In the data rows, the value 500 means zero.
The table, row by row:
tensor([300., 314., 578., 297., 553., 536., 539., 585., 357., 636., 628., 496., 497., 513., 475.,
        441., 489., 359., 515., 539.])
tensor([732., 646., 660., 663., 465., 558., 579., 396., 683., 419., 502., 605., 485., 454., 625.,
        536., 409., 497., 509., 498.])
tensor([598., 463., 343., 229., 518., 555., 584., 406., 358., 684., 388., 608., 515., 480., 569.,
        248., 445., 368., 434., 438.])
tensor([538., 436., 736., 412., 482., 512., 557., 431., 475., 554., 517., 513., 480., 448., 506.,
        399., 425., 336., 609., 453.])
tensor([603., 489., 698., 565., 507., 540., 454., 466., 811., 524., 507., 523., 511., 277., 520.,
        550., 529., 472., 459., 559.])
tensor([345., 294., 549., 421., 492., 374., 395., 546., 375., 444., 527., 396., 569., 617., 299.,
        475., 647., 524., 671., 412.])
tensor([575., 673., 217., 668., 472., 426., 509., 528., 440., 416., 318., 416., 453., 554., 492.,
        528., 459., 608., 492., 465.])
tensor([536., 672., 381., 226., 474., 360., 469., 448., 407., 602., 419., 498., 568., 509., 462.,
        452., 578., 688., 425., 523.])
tensor([575., 556., 254., 412., 583., 585., 554., 398., 590., 543., 435., 612., 498., 523., 761.,
        490., 432., 547., 362., 488.])
tensor([427., 327., 731., 452., 550., 473., 534., 431., 456., 410., 662., 536., 528., 663., 529.,
        509., 497., 439., 693., 397.])
tensor([392., 576., 325., 601., 514., 307., 439., 651., 497., 437., 338., 279., 463., 479., 370.,
        620., 528., 636., 530., 508.])
tensor([630., 774., 719., 630., 448., 464., 495., 551., 754., 518., 448., 453., 448., 242., 490.,
        653., 454., 582., 395., 653.])
tensor([490., 697., 493., 682., 516., 630., 574., 478., 632., 466., 511., 461., 317., 386., 758.,
        688., 299., 469., 351., 618.])
tensor([423., 246., 791., 670., 529., 725., 547., 478., 542., 381., 828., 661., 487., 634., 596.,
        556., 471., 316., 585., 487.])
tensor([503., 430., 443., 457., 537., 569., 472., 417., 568., 477., 574., 591., 549., 561., 596.,
        504., 554., 542., 447., 479.])
tensor([618., 606., 245., 606., 456., 688., 623., 588., 391., 553., 535., 715., 508., 555., 541.,
        407., 454., 506., 309., 587.])
tensor([520., 409., 803., 451., 440., 474., 455., 454., 515., 519., 513., 470., 523., 412., 365.,
        416., 543., 372., 611., 467.])
tensor([675., 573., 640., 791., 373., 439., 535., 727., 491., 430., 489., 568., 606., 476., 143.,
        460., 563., 537., 591., 556.])
tensor([362., 571., 279., 599., 495., 602., 429., 727., 583., 606., 495., 438., 429., 314., 474.,
        640., 544., 569., 196., 732.])
tensor([879., 493., 366., 392., 512., 320., 513., 378., 647., 524., 219., 624., 692., 467., 386.,
        227., 615., 568., 624., 301.])
tensor([279., 510., 595., 56., 493., 211., 397., 414., 263., 597., 424., 243., 503., 544., 412.,
        480., 571., 579., 635., 427.])
tensor([575., 477., 470., 586., 450., 548., 489., 441., 433., 410., 558., 595., 553., 642., 473.,
        439., 547., 507., 550., 431.])
tensor([353., 285., 392., 664., 510., 543., 474., 631., 314., 382., 621., 504., 539., 712., 347.,
        494., 586., 475., 606., 439.])
tensor([436., 354., 384., 590., 517., 589., 480., 551., 458., 460., 550., 536., 518., 590., 459.,
        481., 557., 473., 490., 480.])
tensor([301., 486., 330., 672., 523., 595., 485., 438., 430., 396., 434., 302., 278., 534., 715.,
        637., 347., 398., 471., 449.])
tensor([320., 644., 510., 507., 476., 433., 463., 595., 390., 496., 524., 329., 409., 499., 479.,
        676., 466., 583., 462., 618.])
tensor([542., 708., 577., 458., 468., 309., 439., 471., 511., 452., 419., 389., 532., 479., 417.,
        578., 543., 693., 551., 507.])
tensor([648., 634., 229., 152., 545., 287., 426., 391., 531., 604., 290., 529., 664., 509., 480.,
        401., 650., 772., 436., 428.])
tensor([463., 374., 937., 241., 523., 320., 362., 354., 672., 518., 549., 400., 587., 392., 412.,
        517., 630., 516., 668., 447.])
tensor([723., 510., 696., 591., 458., 537., 515., 338., 713., 452., 422., 546., 492., 377., 545.,
        433., 475., 399., 573., 427.])
tensor([693., 491., 500., 464., 546., 563., 582., 454., 775., 663., 312., 542., 446., 186., 639.,
        383., 388., 338., 416., 507.])
tensor([316., 477., 176., 656., 527., 627., 563., 789., 397., 593., 476., 423., 373., 441., 473.,
        578., 411., 440., 319., 657.])
tensor([480., 495., 477., 431., 541., 542., 523., 589., 564., 629., 504., 516., 492., 373., 509.,
        502., 482., 479., 384., 600.])
tensor([475., 410., 442., 495., 550., 556., 466., 438., 573., 475., 523., 517., 489., 503., 603.,
        517., 517., 475., 470., 473.])
tensor([493., 580., 377., 271., 457., 362., 386., 502., 495., 680., 261., 345., 500., 280., 386.,
        401., 579., 527., 407., 529.])
tensor([561., 677., 528., 676., 389., 518., 420., 726., 623., 583., 454., 473., 512., 237., 270.,
        577., 559., 589., 301., 733.])
tensor([372., 327., 482., 657., 445., 786., 575., 692., 297., 574., 669., 590., 425., 508., 441.,
        409., 431., 240., 389., 621.])
tensor([355., 603., 491., 737., 524., 621., 512., 690., 580., 423., 678., 488., 413., 500., 589.,
        790., 425., 604., 343., 707.])
tensor([629., 432., 330., 567., 533., 433., 532., 497., 517., 461., 340., 529., 538., 548., 457.,
        382., 500., 475., 596., 375.])
tensor([446., 434., 573., 419., 488., 443., 397., 568., 475., 517., 626., 556., 640., 558., 313.,
        519., 696., 624., 499., 545.])
tensor([339., 516., 592., 652., 472., 520., 537., 527., 231., 269., 799., 536., 513., 873., 508.,
        659., 491., 601., 650., 472.])
tensor([620., 561., 404., 438., 518., 439., 486., 547., 556., 536., 465., 596., 603., 504., 426.,
        459., 583., 637., 466., 512.])
tensor([417., 437., 707., 217., 527., 458., 519., 294., 381., 538., 584., 488., 469., 585., 651.,
        443., 432., 413., 630., 408.])
tensor([510., 437., 696., 393., 495., 570., 542., 667., 589., 725., 593., 607., 553., 284., 366.,
        438., 521., 414., 371., 690.])
tensor([344., 494., 510., 487., 585., 447., 488., 384., 488., 349., 598., 423., 448., 690., 700.,
        679., 457., 593., 594., 430.])
tensor([363., 714., 544., 302., 515., 523., 394., 313., 473., 431., 732., 521., 518., 649., 732.,
        747., 564., 801., 341., 599.])
tensor([548., 493., 412., 383., 451., 466., 457., 450., 372., 511., 500., 579., 605., 602., 406.,
        388., 630., 576., 502., 445.])
tensor([593., 525., 560., 325., 463., 418., 518., 461., 298., 509., 591., 642., 671., 696., 361.,
        365., 613., 619., 596., 455.])
tensor([356., 462., 393., 319., 520., 506., 546., 499., 351., 670., 356., 347., 353., 394., 576.,
        401., 358., 299., 456., 484.])
tensor([375., 341., 577., 428., 483., 590., 500., 500., 415., 597., 486., 420., 395., 401., 509.,
        407., 431., 247., 516., 494.])
tensor([343., 456., 376., 578., 554., 538., 529., 543., 338., 360., 669., 527., 501., 793., 562.,
        617., 497., 590., 550., 475.])
tensor([721., 608., 820., 480., 490., 509., 559., 328., 724., 502., 503., 577., 500., 371., 618.,
        502., 412., 442., 539., 494.])
tensor([655., 456., 828., 812., 496., 475., 549., 515., 638., 259., 683., 637., 598., 645., 412.,
        586., 531., 537., 738., 440.])
Each row is made from 2 hidden switches, each on (1) or off (0), listed from the one that spreads the rows most. The rows also spread widely along 7 other directions, which tell nothing about the switches. In the first row of the table, all of them are off.
Further rows, each followed by whether each switch is on (1) or off (0), in that order:
tensor([378., 467., 400., 601., 505., 662., 503., 411., 344., 371., 645., 538., 420., 707., 680.,
        562., 442., 468., 495., 452.]) 1 1
tensor([714., 490., 656., 271., 547., 559., 554., 376., 708., 672., 527., 713., 591., 342., 609.,
        357., 519., 462., 412., 531.]) 0 0
tensor([475., 531., 443., 207., 423., 425., 392., 562., 279., 636., 559., 595., 694., 559., 250.,
        368., 736., 682., 413., 583.]) 1 1
tensor([524., 479., 492., 537., 511., 761., 519., 570., 555., 537., 804., 812., 606., 555., 566.,
        546., 585., 583., 260., 681.]) 0 1
tensor([552., 507., 453., 501., 482., 443., 553., 516., 544., 631., 194., 327., 357., 243., 496.,
        366., 348., 275., 530., 452.]) 1 0
tensor([464., 556., 494., 699., 462., 724., 612., 659., 374., 490., 701., 639., 456., 580., 528.,
        563., 405., 453., 372., 645.]) 1 0
tensor([583., 433., 383., 390., 495., 223., 407., 203., 458., 346., 170., 274., 508., 613., 507.,
        358., 529., 492., 804., 132.]) 1 1
tensor([593., 561., 471., 670., 452., 524., 473., 503., 593., 469., 387., 461., 456., 382., 477.,
        506., 485., 467., 473., 508.]) 1 1
tensor([628., 498., 509., 839., 452., 448., 532., 728., 631., 447., 376., 461., 510., 368., 259.,
        502., 504., 472., 572., 533.]) 0 0
tensor([724., 690., 416., 583., 419., 503., 541., 589., 535., 532., 462., 653., 592., 451., 375.,
        447., 539., 639., 378., 583.]) 1 0
tensor([450., 679., 316., 566., 487., 629., 567., 568., 412., 512., 575., 561., 442., 550., 627.,
        610., 411., 585., 305., 638.]) 1 0
tensor([338., 287., 575., 492., 478., 546., 502., 486., 328., 493., 521., 386., 413., 528., 471.,
        417., 444., 265., 616., 414.]) 1 1
tensor([492., 337., 634., 550., 499., 624., 592., 687., 487., 612., 635., 632., 526., 436., 374.,
        408., 484., 321., 484., 590.]) 0 0
tensor([460., 386., 572., 637., 572., 530., 561., 377., 513., 306., 598., 498., 445., 706., 671.,
        578., 417., 433., 698., 348.]) 0 0
tensor([350., 441., 832., 311., 488., 474., 515., 463., 297., 523., 737., 508., 519., 624., 449.,
        514., 512., 463., 614., 513.]) 1 0
tensor([618., 290., 518., 685., 469., 427., 469., 619., 534., 453., 380., 493., 594., 474., 208.,
        338., 612., 390., 678., 394.]) 0 1
tensor([381., 730., 483., 480., 548., 302., 304., 419., 775., 402., 385., 217., 432., 348., 616.,
        833., 571., 797., 396., 579.]) 0 1
tensor([677., 395., 645., 443., 472., 568., 623., 418., 435., 569., 524., 684., 550., 520., 490.,
        258., 455., 290., 624., 401.]) 1 0
tensor([642., 562., 549., 449., 564., 390., 491., 287., 656., 377., 476., 547., 580., 599., 636.,
        535., 521., 649., 625., 372.]) 0 0
tensor([555., 403., 326., 287., 598., 541., 567., 339., 533., 608., 392., 554., 470., 494., 702.,
        343., 426., 389., 474., 380.]) 0 0
tensor([470., 469., 745., 468., 451., 517., 554., 582., 367., 532., 655., 571., 538., 540., 362.,
        457., 516., 436., 580., 550.]) 1 0
tensor([483., 555., 528., 606., 514., 468., 406., 565., 734., 493., 434., 388., 464., 307., 468.,
        640., 541., 566., 407., 589.]) 0 1
tensor([595., 276., 334., 714., 548., 644., 564., 440., 638., 471., 331., 499., 393., 417., 630.,
        367., 393., 204., 543., 349.]) 0 1
tensor([626., 694., 651., 566., 429., 248., 438., 454., 521., 330., 435., 423., 599., 589., 337.,
        575., 588., 746., 688., 420.]) 1 0
tensor([512., 502., 369., 669., 476., 485., 569., 501., 411., 405., 362., 408., 411., 559., 529.,
        459., 382., 392., 609., 388.]) 1 0
tensor([495., 402., 597., 365., 510., 538., 580., 395., 396., 567., 491., 518., 452., 509., 582.,
        361., 402., 304., 600., 411.]) 1 0
tensor([319., 508., 98., 505., 536., 614., 452., 637., 461., 588., 456., 441., 415., 443., 578.,
        576., 502., 545., 220., 625.]) 0 1
tensor([522., 561., 223., 667., 442., 722., 519., 632., 393., 523., 571., 659., 506., 553., 490.,
        485., 513., 515., 273., 634.]) 1 1
tensor([615., 533., 579., 388., 483., 533., 474., 300., 561., 499., 503., 573., 543., 497., 613.,
        450., 524., 501., 481., 445.]) 1 1
tensor([402., 301., 547., 287., 543., 352., 500., 522., 412., 619., 385., 372., 516., 452., 373.,
        331., 516., 352., 649., 396.]) 0 0
tensor([520., 505., 279., 336., 584., 504., 541., 407., 530., 574., 409., 534., 490., 501., 680.,
        446., 466., 507., 411., 468.]) 0 0
tensor([478., 606., 223., 572., 512., 530., 512., 699., 510., 569., 446., 516., 499., 441., 434.,
        561., 505., 613., 298., 647.]) 0 0
tensor([564., 585., 611., 573., 454., 543., 561., 596., 592., 610., 439., 467., 418., 262., 480.,
        495., 396., 387., 415., 617.]) 1 0
tensor([304., 437., 358., 314., 567., 503., 515., 592., 424., 667., 476., 411., 432., 438., 532.,
        490., 465., 438., 387., 567.]) 0 0
tensor([440., 589., 400., 514., 570., 545., 507., 507., 622., 522., 476., 446., 406., 412., 690.,
        632., 404., 535., 357., 574.]) 0 0
tensor([588., 587., 612., 617., 529., 616., 454., 429., 777., 417., 637., 619., 522., 458., 654.,
        692., 521., 637., 373., 609.]) 0 1
tensor([732., 623., 262., 370., 505., 499., 471., 309., 672., 624., 166., 497., 474., 276., 631.,
        333., 467., 472., 356., 429.]) 1 1
tensor([507., 421., 513., 654., 539., 482., 457., 368., 624., 299., 505., 467., 482., 609., 596.,
        589., 514., 513., 633., 364.]) 0 1
tensor([696., 636., 393., 340., 467., 419., 432., 340., 568., 531., 373., 579., 616., 479., 502.,
        411., 609., 671., 436., 453.]) 1 1
tensor([368., 400., 351., 574., 513., 375., 391., 552., 440., 388., 428., 344., 504., 604., 376.,
        549., 589., 566., 612., 399.]) 0 1
tensor([469., 504., 470., 463., 493., 189., 398., 531., 304., 285., 569., 489., 736., 884., 217.,
        555., 752., 869., 760., 355.]) 0 0
tensor([457., 690., 287., 788., 435., 557., 533., 660., 281., 310., 672., 586., 550., 814., 427.,
        672., 528., 753., 448., 576.]) 1 0
tensor([491., 659., 791., 549., 481., 446., 494., 444., 559., 386., 628., 455., 477., 530., 554.,
        687., 464., 600., 567., 555.]) 1 0
tensor([382., 616., 641., 769., 445., 455., 506., 625., 461., 352., 562., 339., 401., 517., 449.,
        724., 417., 547., 573., 560.]) 1 0
tensor([263., 420., 460., 588., 508., 577., 568., 578., 307., 514., 501., 326., 290., 507., 598.,
        527., 301., 260., 548., 491.]) 1 0
tensor([398., 267., 689., 230., 550., 470., 436., 358., 509., 565., 579., 489., 548., 513., 536.,
        419., 572., 396., 600., 401.]) 0 1
tensor([345., 280., 656., 386., 545., 447., 526., 522., 501., 610., 413., 318., 397., 351., 492.,
        424., 399., 213., 633., 443.]) 0 0
